Where one turn sends some rows of the set: a few examples, then the rows asked
Z716: [-43 -36 -26  16 -41  -9 -44  15  -5  42 -13  29 -39 -16 -24   6]
Z424: [-33 -11 -36  72 -59  40 -13 -40   6  20  11  -6  -8 -16  33   8]
Z672: [-32 -24   7   4 -27  -3  15 -18   5  74  35  12 -48 -19  40 -13]
Z140: [-28 -36 -37 -24  -7  15   6  -1  -9  36  33  39 -51 -11  26 -35]
Z805: [-48 -14 -35  34 -29  16 -15 -25   8  -9 -42 -15 -21  21  15  17]
Z892: [-39 -37 -66  -7 -19  -4 -21   2  -6  47  10  47 -45 -20  41 -10]
Z126: [-27 -25 -27  41 -34  40  16 -12   2 -33  12 -13 -37   6  30  30]
Z943: [-39 -48 -37  20 -13 -20  27 -14 -14  36  -2  -8 -22 -62  -8  25]
Z2: [-33 -26 -32  37 -14  -4  -5 -25 -39  38  10  -8   9 -37  -7 -45]
Z640: [-31   1 -41  33 -41  21 -17 -38  25 -23  -4   3 -10  14  30  -2]
Z627: [-54 -27   4  37 -29  34  17 -22 -14  -9  23 -34 -24  20  38   9]
Z391: [-19 -73 -53   8 -13  18 -17  -9 -31  40  32  36 -38   9   6   3]
Z342: [-25 -45 -40  32 -42  22 -10 -14 -36  61  11  -7 -51  10  47 -36]
Z780: [-29 -56 -42   3 -10   6  -2  13 -15  53  21  45 -51 -31   8  23]
Z367: [-74  -8 -16  43 -60  19 -13 -48  15  27   7 -19  -5  -9  34  -6]
Z552: [-34  14 -17  55 -43  34  -2   0  16   2 -10   7 -21 -42   9  17]
Z725: [-60  -4   5  11 -36  20  22 -28  36   6 -11 -13 -30 -16  -4  17]
Z493: [-25 -43 -40  10 -21  27 -14 -11 -24  66  33  41 -30 -17   2 -37]
Z228: [-46  -4   0  69 -27  37   1   1 -17  23 -22 -19 -18 -20  11  18]
Z473: [-23 -57 -21  14 -30  28   2  26 -35  21   0   0 -69   7  -9  -9]
Z356: [-43 -25 -21 -12  -5 -11  31  -9 -22  -2  24 -16 -22 -34  16 -40]
Z13: [-24  -3   5  33 -33  41  28 -32  27  -2  27  -2 -23 -17   7  11]
Z478: [-55 -36 -72   7 -31 -34  -4 -22 -14  14  -6 -12 -16 -39  39 -13]
Z921: [-41 -37 -20 -16 -26 -34 -24 -20  19  30  18  27 -38  18  23   8]
Z428: [-20 -66 -49  18  -1 -15   7 -35 -36   8   8 -17  -7   3  -7   2]

Z627 moves to Z805
Z780 moves to Z140
Z921 moves to Z342
Now these:
Z126 moves to Z640
Z2 moves to Z943

Where one turn sends some rows of the set: a few examples, then the rows asked
Z525: [ 44   7  23  38 -34  23  36  -3  13  24 -27 -43 -14   1 -34   4  -5  31
 -37  20 -86  -6   5  11  15  31   1 -22   3  40 -44 -29 -44  -4  -2 -10
 -25  30  16 -32  41  14 -30  16   7  33  38  -1   8 -21   6 -15 -18   3
  27 -38  28 -48]
Z38: [ 31  22 -12  37 -32   6  -1  32  -9  22 -60 -45 -19   5 -43  28 -24  19
 -23  20 -30 -41  39   5 -16   5  20  25 -19 -26 -19 -11 -28 -37 -65  16
  -4  15 -10  -8  23 -52 -37  27 -19  -2 -39  25   1  18  42  -1  13 -16
  10 -32  31 -48]
Z625: [ 48   9  32  50 -38  22  24  -6  19  27 -29 -43 -30   6 -40   5 -11  36
 -44  23 -92   3   9  11   6  35   1 -21   1  46 -24 -20 -23  -4   5  -4
  -4  46  15 -46  36  12 -29  -1  13  32  40   3  17 -13   7 -11 -11   8
   8 -46  30 -44]
Z283: [ 33  20   2  31 -36 -19   3 -26  24  71 -44 -65   6  -5 -31  35 -24  22
   4  -6 -30 -30  -7  48 -43  44  36 -41 -11  31 -40  54   2 -36 -14 -14
  20  24   1 -14  79 -35  18 -23 -19  46  34 -20   4  16   1  12 -41  10
  -4 -28  13  12]
Z953: [ 14  12  56  39 -71 -42 -14  17  25  38 -32 -40  -4  41  16  21 -27  60
 -16 -12 -60   8  46  14 -14  68  -7   7 -50   4 -60  42 -19 -30 -30  -3
  22 -14  14 -35  93  13  -4 -34  -8   0  18 -23   3  41 -30 -22  14  40
  25   5   4  -7]
Z906: [ 11  38  17  51 -62 -46 -12  11  38  18 -50 -37 -12  16  27  63 -40  84
 -14 -23 -46 -50  50  31 -18  60  12  -1 -16  -4 -50  27   2 -33 -48   9
  -1 -17  36 -15  92  -5 -26 -27  -8 -12  42 -37  12  -2   1 -24  28  24
   6  -2   1 -18]
Z187: [ 20  36  14  51 -55 -46  -5   9  44  17 -56 -31 -15  16  28  65 -35  78
 -12 -20 -43 -43  45  30 -22  68   3 -10 -16 -14 -41  31 -15 -26 -41  11
  -3 -18  43 -27  82   0 -26 -32  -3 -22  31 -30  11  -6  -5 -23  28  23
   3  -1  -6 -28]
Z358: [ 35  47 -37  16  -2  12  -8 -52  29  16 -72 -41 -11  67  -8   6 -48  23
  -5 -43 -91 -38  -7  57 -26  33   8 -35 -11  15   9 -16   0  -1 -17 -12
  -6   1  -1   2  31   6  19  -5  17  35  33 -26  22  16   9 -31  25 -10
 -11 -31  16  -7]
Z122: [ 33  26  -4  -1  -6 -30  18  52   7  47 -50 -27 -15  12 -41  44  -7  63
 -34 -10 -77  31  36  28  15  75 -56  23 -36   3 -24  -3  23   1 -53  44
  25  -4 -11  -9  29 -18   2 -11 -21 -13  11 -17   2  -1  -2 -14  28  13
  14 -32  25 -28]
Z886: [ 37   6  -7  10 -23 -38 -11  35  40   8 -24 -52 -25   3 -36  36 -49  36
 -33  -9 -50  -4  22   6 -26  48 -56  -5 -23 -13 -26  33  24   0 -58  33
  11 -35 -26  -4  50 -23  10 -18 -30  44   2 -32 -19  21  41  13  20   7
  -1 -28 -33 -18]
Z638: [ 34  28  13  10 -67   8 -25 -18  31 -17   4 -69 -18  19  -6  12 -40  38
 -18   8 -42 -35 -19  13 -12  41 -16   1   1  18 -46 -74 -24   2 -20  -1
 -26 -21   2 -35  40   1 -29  21  24  33  -3   5  -6   6  28 -21   4  16
  15 -45 -20 -54]
Z12: [ 31  66  -6  -6 -52 -19 -24 -17  -6  51 -46 -58   9  24 -25  38   4  34
  22 -18  -5 -28 -16  71 -17  73  26  -8 -23   6 -54 -15  17 -22 -12 -15
  31 -14  -8   6  67 -43  21  13 -13  -5  16  -8  -1  27 -28 -24 -19  15
  32 -23  32  -2]
Z461: [ 25  28  -6  28 -38   3  -3  32  -9  30 -57 -33 -20   9 -42  33 -22  32
 -19  23 -33 -38  30   5 -17  11  28  25 -17 -35 -23 -17 -26 -29 -73  15
  -8   9 -14  -6  17 -40 -40  20 -31   0 -28  37   3  21  40  22   1 -22
   3 -30  34 -42]
Z812: [ 14  11  53  37 -70 -35  -9  16  18  38 -27 -36  -4  40  21  19 -35  65
 -20 -14 -63   4  47  21 -14  69   7   0 -52   8 -65  37  -9 -40 -32   2
  13 -26   6 -24 100  10   0 -40 -12   7  20 -20  12  28 -29 -20   8  36
  23   3   7 -10]
Z482: [ 41  19  -6   7 -22 -24  15  49  12  33 -45 -22 -16  15 -48  39  -4  65
 -28 -12 -83  33  41  21   8  74 -55  18 -37  -1 -17  -2  33   3 -34  36
  23 -18 -17  -8  36 -27  19  -7 -14  -5  -1 -14   7 -12   8 -20  41   2
  12 -31  26 -24]
Z451: [ 25  52 -32  15 -15   9  -1 -63  30  10 -67 -45  -8  66  -3   3 -41  22
 -14 -41 -85 -38  -7  45 -23  33   1 -32  -6  13   9 -25   9   4 -13 -13
  -3   7   3   4  32   3  17  -3  21  39  41 -29  23  20   8 -30  19  -7
 -19 -33   7  -7]
Z106: [ 37  24   6  18 -59  10 -18 -13  22 -10   3 -66  -8  13 -16   6 -29  27
 -19   7 -44 -38 -13   4  -3  28 -10  -5   0  20 -59 -54 -31   4 -19 -10
 -31 -18   1 -25  48  11 -26  40  22  39  10  -2  -8   0  21 -22 -13  12
  28 -38 -19 -61]
Z584: [ 13  32   9  45 -55 -53 -10   9  45  10 -52 -26 -18  13  25  69 -37  78
  -8 -23 -49 -47  41  36 -17  59   8  -6 -19 -17 -63  29  -5 -31 -41  13
   4 -14  36 -13  79  -9 -29 -29  -6 -18  24 -33   6 -12  -5 -27  36  18
   9  -2   0 -15]
Z538: [ 45  32  -8  24 -30  35 -40 -12  18  16 -72 -37   8  74 -11   9 -61  26
 -28 -31 -53   4   3  42  -5  27  19 -15 -32   9  10 -32   7 -24   2   0
  -1   0 -33 -30  31  21  23  22   6  47  15 -12  14  46 -15 -18  -4   3
  -3 -22  42  11]
Z359: [ 41  11 -13  16 -30 -35 -17  38  37   6 -24 -47 -19  -2 -42  43 -49  42
 -30 -16 -56   9  29   5 -28  51 -55   6 -26  -9 -21  36  28   3 -49  29
   8 -27 -27   0  55 -31  30 -14 -20  40  -5 -26  -7  -1  46   9  30   5
 -11 -29 -14 -25]
Z302: [ 48   8  24  39 -28  30  34  -7  13  30 -34 -39 -34  -1 -30  14  -1  39
 -36  17 -74   1  13   9   7  33  -1 -21   0  41 -43 -28 -37  -2   2 -22
 -15  43   9 -32  32  15 -27  16  18  32  42   8   5 -23  15  -5 -10   4
   6 -50  37 -36]
Z762: [ 18  16  11  13 -32 -19  26  -9 -20  49 -31 -57 -24  31 -47 -15 -10   4
   1  16 -96 -21  32   0 -29  11   4  22 -34   2 -40  10 -36 -13 -86 -13
  10  13  -9  15  22 -38 -17  -9 -20  13 -26  26   3  21  24  17  15 -12
   2 -41  12 -47]
Z250: [ 31  55 -22  16 -15  10  -8 -58  39   8 -71 -45 -11  68 -12   3 -47  18
  -3 -33 -93 -34  -7  49 -22  36   5 -28 -12  18  21 -30  -7   0 -23 -16
  -5   2   3  10  27   1  13  -5  17  39  40 -35  26  14   3 -26  16  -5
 -13 -28  18  -1]
Z105: [ 16   6  45  37 -68 -40 -19  17  13  42 -20 -29  -1  35  20  17 -38  64
 -25 -10 -65   7  42  24 -13  62  -1   4 -55   9 -66  46 -12 -36 -33  -6
  26 -14  12 -29  84  12  -3 -36 -19   6  10 -24   0  26 -32 -14  16  40
  20  11   2  -9]
Z137: [ 39  34  -4  26 -31  37 -33 -12  17  11 -72 -27   6  69 -10  -1 -52  25
 -39 -21 -44   7   0  36  -2  27  19 -19 -30   3  13 -29   8 -20  14   5
   0   4 -27 -33  28  19  20  13   2  45  25 -13  25  51 -20 -22  -6  -2
  -2 -23  34   8]
Z48: [ 41  33   2  21 -40 -18  -2 -30  17  57 -49 -65  -8  -1 -33  42 -14  18
  -2  -6 -23 -28 -10  56 -31  48  31 -41  -9  18 -38  51   5 -27  -8 -25
  22  24  -6  10  80 -40  28 -15 -21  31  36 -20   1  13 -10   9 -38   2
   3 -20  33  14]
Z933: [  38   60  -33   10  -11    7   -9  -55   41   11  -71  -36  -13   70
   -5    2  -42   22    0  -37 -100  -38  -16   53  -22   22    2  -31
   -6   21    3  -20   -2   -1  -21  -16    0   -8   -8   -5   41    6
   11   -6   28   31   37  -29   24   15    5  -29   14  -15  -10  -24
   16    0]
Z72: [ 16   9  54  41 -61 -39 -13  16  19  43 -26 -37  -3  38  24  15 -28  58
  -8  -5 -61   8  52  27  -7  72  -4   9 -47   7 -58  47 -14 -34 -24  -2
  18 -22   3 -29  90   3 -13 -37 -12   6  24 -26  11  29 -31 -10   8  38
  21  -6  -4 -13]
Z322: [ 46   0 -12   8 -29 -37 -19  21  36  16 -30 -60 -30  16 -33  48 -47  28
 -27 -18 -48 -10  15   3 -46  50 -52  -3 -22 -12 -29  31  18   3 -62  31
   5 -34 -31  -2  39 -27  30 -26 -18  38 -10 -24  -3   8  49  18  20  11
 -13 -34 -27 -17]
Z52: [ 29  23  -3  34 -43   0  -1  34  -4  33 -63 -37 -14  11 -45  33 -23  23
 -20  13 -31 -47  30   2 -17   6  18  32 -29 -27 -29 -10 -22 -30 -74  21
  -4  12 -13  -5  21 -42 -36  25 -33   3 -26  35  -2  21  43   7   5 -14
   1 -22  33 -57]
Z51: [ 30  28  -6  24 -40   5   1  27  -5  34 -54 -36 -18   9 -37  23 -26  28
 -22  18 -29 -41  31   0 -20   4  27  23 -18 -24 -29 -18 -27 -42 -71  14
  -2  13 -20  -8  23 -50 -45  29 -25  -1 -38  23   3  14  38  10   3 -16
   2 -30  34 -43]
Z24: [ 35  27   4  32 -54 -16  -8 -22  19  56 -59 -55   4  -3 -27  41 -26  27
   5  -9 -25 -22 -17  49 -30  36  29 -40   0  23 -29  50   4 -22   7 -18
  20  32   1  -1  84 -41  31 -24 -22  35  37 -19   0  28   1  14 -29  -4
  -1 -32  17  15]
Z507: [ 55  44 -10  30 -32  30 -43  -4  24  22 -67 -26   5  64  -6   2 -52  22
 -30 -21 -52  -3   1  38  -9  22  21 -15 -33   4  16 -25   6 -28  11  -2
   1   3 -34 -31  35  20  14  21   9  37  21 -12  18  46 -18 -23 -16   4
   1 -16  37  12]
Z730: [ 40  21   1  12 -58  15 -20 -20  20 -16   4 -64 -30  12 -13   5 -30  21
 -15   7 -33 -29  -2  11 -18  41  -1   0  -3  21 -58 -56 -26   3 -21 -17
 -30 -31  -4 -27  33   7 -28  33  21  36   2  14 -12   7  15 -14   1  13
  24 -52 -19 -50]
Z225: [ 18  18  12  11 -34 -15  31  -9 -14  55 -27 -46 -31  26 -46 -25 -17   4
   2  14 -94 -26  29   4 -30  16   6  22 -36   9 -44   5 -40 -21 -74 -13
  17  15 -19  19  26 -46 -27  -3 -14  17 -30  19   7  23  29   3  18  -9
  12 -29  16 -46]
Z240: [ 15  26  12  44 -50 -41  -8  11  40  21 -52 -31 -10  11  36  68 -31  81
  -7 -14 -40 -50  45  38 -17  67   4  -1  -9 -17 -46  28  -4 -28 -40   7
  -1 -20  31 -17  92  -9 -34 -26  -8 -17  36 -33   7   0   6 -26  27  20
   8  -6  -8 -24]
Z477: [ 21  13  13  10 -35 -20  34  -5 -18  46 -30 -51 -25  34 -47 -13 -15   1
  -2  14 -89 -29  27   7 -19  21  -1  25 -44   3 -40   7 -43 -21 -86  -7
   5  11 -10  18  23 -45 -14  -8 -23  19 -28  28   0  21  26  11  18 -12
   7 -25  16 -56]
Z99: [ 39  20  -5  12 -22 -29   6  51   7  53 -65 -25 -25  23 -60  50  -2  52
 -26  -5 -74  30  40  28  14  76 -40  21 -39   4 -27 -11  21   1 -43  36
  29  -4 -24 -12  13 -24  10 -11 -19 -11   9  -3  14   1   3 -19  35  19
  15 -37  32 -14]
Z441: [ 14  62  -7  -8 -58 -25 -21 -16   4  62 -42 -53  24  16 -20  45  -3  40
  24 -17  -8 -24 -14  77  -8  78  32   3 -20  20 -50 -39   4 -31 -20  -4
  19 -12  -4 -15  59 -39   3  11  -6  -8  10  -1   1  28 -21 -30 -11  20
  35 -25  24   6]
Z807: [ 46  36  -2  26 -31  47 -41 -14  29  12 -73 -32   4  73 -12  -1 -49  23
 -26 -22 -51  -3   0  32 -14  29  16 -12 -32   8  18 -33   4 -18   9   6
  -1  -2 -22 -25  27  20  18  20  -1  43  17 -14  22  48 -10 -22 -14   1
  -3 -17  39  11]
Z568: [ 16  16   9   5 -29  -8  29  -6 -19  38 -32 -56 -28  34 -48 -25 -14  -2
  -5  11 -89 -23  25   4 -25  14   2  24 -31  11 -42  10 -47 -15 -80 -16
  11  14  -6   7  31 -48 -13  -3 -15  15 -37  13   3  21  34   5  16  -4
   5 -25  11 -52]
Z331: [ 25  61 -10  -4 -66 -29 -28 -28  -8  56 -42 -53  26  23 -15  41  -8  35
  23 -23 -19 -13 -18  68 -17  74  26   7 -15  14 -40 -21  12 -14  -8  -3
  25 -18   3  -7  68 -47  19   8  -6 -17  15  -7   0  35 -36 -25 -11   9
  27 -33  23  -3]

Z461 moves to Z240
Z477 moves to Z812
Z99 moves to Z441
Now these:
Z48 moves to Z525
Z933 moves to Z568
Z225 moves to Z953
Z730 moves to Z886

Where one turn sends some rows of the set: a few examples, then the rows asked
Z89: [ -4 -33 -10  -2 -39  20   4 -18  32 -32  -4  -7  25  20 -41  22   4 -18
  -1 -14  -6 -28 -39  10 -12 -19 -10  29  19 -32  -3   0  -6 -11]
Z633: [ 14  16  -4 -51   8 -23 -24   2  -1  22 -32  -9  29  -7   2  -3  51 -22
  -2  -9 -43  -8  15   9 -21  -4  28 -49  13 -20  14   2  26  12]
Z375: [ 24  20  15  -8   9  -6   5 -10   5   4 -18  35 -12  35  23  25 -11   4
 -26  14  39  23 -20   2  -7  38 -35 -15  43  12  11  -2   2   5]
Z540: [ -6 -30 -25 -23  11  10 -44  39 -21   2  14 -16  18   0  -7  -7 -36   7
 -25 -13 -35 -49  -7  -7  -5   2 -10  33 -14  12  12 -19   6  -4]
Z703: [-29 -24 -15   0 -16 -15  18  13  21  28  21 -24 -24  18  49  16  -2  17
 -16  19 -13 -13   4   9 -28  12   3  22  41  -2  17  19  -3 -54]
Z563: [ -5  -5  33  10  41  27  -1  28 -10   6 -11  -9 -10 -16   1  -2  27  -7
 -21  -7  25 -44  24   5  -6  20  -9  -1   0  27  27  46  13 -31]
Z9: [ 15 -14   8  27 -13   5  -3  26   8   3   6 -23 -17 -22   8 -21  29  -5
  13 -22  27  22  -3 -28   7  22   4 -14  64  24  27   9 -15   0]
Z315: [ 23  25  21   0  -5   9 -19 -43 -16  10   4   9  49   8  17  26 -17  43
  -4 -10  10  16  22  38   7   3 -31  11  -4   0  12 -13  13   3]
Z663: [  4  25 -12 -16   2   7  11  40  -9 -14 -22 -23 -29  13  22   8  38 -12
   6  19  -1  42 -40  -3 -35  -5  19 -22 -12  23  -9   1  28   5]
Z4: [-25  -1  11 -60  15   9 -21  27  23   5  17 -17  19  16 -27 -12  18  23
  26  16 -46   3 -16   9 -15  -7  11  -9   5  -4 -35  39   1   9]
Z23: [ 20 -29  10  -4  16 -21  -8  12  26  -3 -21 -37   6 -31 -31 -12   9  -4
  -2  29  34 -24 -15  -4 -27  38  -4 -16  28  -5 -17  39 -10  24]
Z267: [  2  -7 -19 -26  22 -13  10  26 -10 -34 -17 -10  36  -2 -11  34  28  31
 -15  31  21   9 -14  28 -14 -20 -11  21 -24 -41  15   4 -12  19]
Z297: [ 28  30 -19 -58  39  12  10 -12  31  21   8 -18  19  -3  12   7 -18  23
   0 -10 -20 -13 -10  13  10  32  -5 -32 -13 -12 -29  -1  17  31]
Z765: [  9  -2   3  11 -17 -50  20 -24   5  40  37  20   4 -21  32  31  16  -1
   8 -36 -22  -4 -23 -16   5 -15  -9   6 -18 -32   7  16  17  15]
Z183: [-35 -38  14  -3 -29 -10  -7  -5  -8  18 -15 -36 -27  12 -18  47  15  -9
 -17  -8 -14  10  20 -21 -28   0  22 -17  21 -40   9 -17  -3   0]
Z705: [ 11   9 -19  36  -1  -1  15  -8  40  15  43  16  33 -13  -9 -14 -29 -16
  15   4 -25 -37  13 -18   2 -16  -9   4 -14  -4  -2 -22 -12 -12]
Z925: [ 14   9  28 -16  16  -5  14 -21 -25  29 -15  28 -32   5   6 -15 -13 -16
  34 -14  -2 -19  23 -15   0 -44  -3   9 -10   3  36   0  33   5]
Z36: [ 22  18  26 -27 -20 -14  -8  48   4  23 -12  12   5  -3  -4  46 -18  47
 -42 -25 -22  15  -7   1 -18  22 -23  11  -6 -16  36  -3  -5  -4]
Z291: [-22 -32  -8 -30 -32 -22  -6  -4  -1 -12 -40  -9  33 -16  24  -7  -4 -25
  22 -10 -26 -47 -15  27   3 -14 -22  18  -2  26 -13  26  20  -9]
Z573: [ 22 -10  22   4 -40  24  42  -6   6  12   8  14 -22  18  16  -8 -13 -16
  23  17 -24   0 -15   9 -22 -11  24  -6  30  -6 -24 -28  22 -37]
Z189: [ 26  32 -29  25  21   6   4  22   5 -10   3 -21 -20 -47  24  20   3   1
  11  20  -2   2  27  31  13  13  -8  -3 -21  16  32 -14 -11  22]

Z183 moves to Z540
Z189 moves to Z663
Now these:
Z315 moves to Z9
Z705 moves to Z573
Z563 moves to Z633
Z765 moves to Z703
Z23 moves to Z297

